In the data rows, 128 means zero.
Here are some points, each followed by its number:
[123  95 102  77 215 174 110 123 135 142 101 148] 0
[179 187 162 151  59 117 132 147 113 100 143 134] 1
[168 190 164 153  53 123 135 147 120 103 131 138] 2
[149 136 123 131 110 121 148 160 115 124 129 106] 3
[153 135 135 135 100 117 153 157 110 124 139 102] 4
[153 134 127 128 100 114 154 164 111 122 145  91] 5
[ 98  89 140 153  98  88 126 134 110 130 133 128] 6
[ 87 115  97  89 161 143 135 131 118 160 117 137] 7
[172 199 166 151  57 124 130 146 121  96 140 141] 8
[146 142 134 145  92 104 146 164 113 116 142 105] 9
[ 64 165  90 152 158 153 126 137 157 133 148 132] 10
[125  82 111  67 207 184 111 119 133 143 105 141] 11
[101 167 119  64 234 171 104 151 112 121  59 186] 12
[146  90 118  83 165 112 135 155 105 154 125  97] 13
[151 143 140 161  97 112 123 104 148  88 144 136] 14
[124  86 105  80 209 176 114 123 130 136 104 143] 15
[116 127  99 133 165 153 134 150 141 123 146 111] 16
[ 95 108 106 175 131 118 139 132 131 116  97 121] 17
[110  83 140 150 102  85 123 130 106 133 128 125] 18
[157 171 133 126  97 149 124 117 134 151 156 121] 19
[101 162  86 116 200 115 134 213  83 119  78 130] 20
New points follow, each followed by the numbers of its three nearest points above, nearest first.
[ 91 107 102 181 129 109 136 138 125 117  91 128] 17 6 18
[ 83 130  57 106 206 106 161 192 112 148  97  84] 20 7 16
[ 95 103 106 176 131 107 137 136 125 114  93 118] 17 6 18
[146 152 128  73 104 122 121  71 172 148 189 118] 19 14 4
[ 99 177 129  66 225 166 102 151 114 116  69 179] 12 0 15
[111 161  85 101 208 126 144 215  81 121  74 131] 20 12 7
[148 143 131 156 101 111 117  99 151  95 138 137] 14 19 9
[ 95 113 115 176 128 114 136 130 130 113  92 123] 17 6 18
[155 178 142 129  93 145 130 125 128 149 151 127] 19 4 3
[141 157 123  79 108 116 124  72 165 138 179 121] 19 14 3
[166 130 132  91 106 161 147 103 164 149 155 113] 19 3 4
[100 109  96 104 170 134 129 135 123 165 124 134] 7 16 13
[149 172 131 129 106 145 119 132 132 154 153 123] 19 3 4
[146 159 127  82 111 124 116  59 172 149 180 121] 19 14 16
[ 95 108 105 171 132 108 136 127 131 117  97 123] 17 6 18
[139 142 135 164 101 112 121 100 147  94 139 133] 14 9 19
[ 95 180 125  56 238 171 100 154 106 124  65 181] 12 0 15
[ 89 106 105 173 132 102 134 138 123 117  90 129] 17 6 18
[138 157 124  82 111 123 122  67 162 139 180 119] 19 14 16
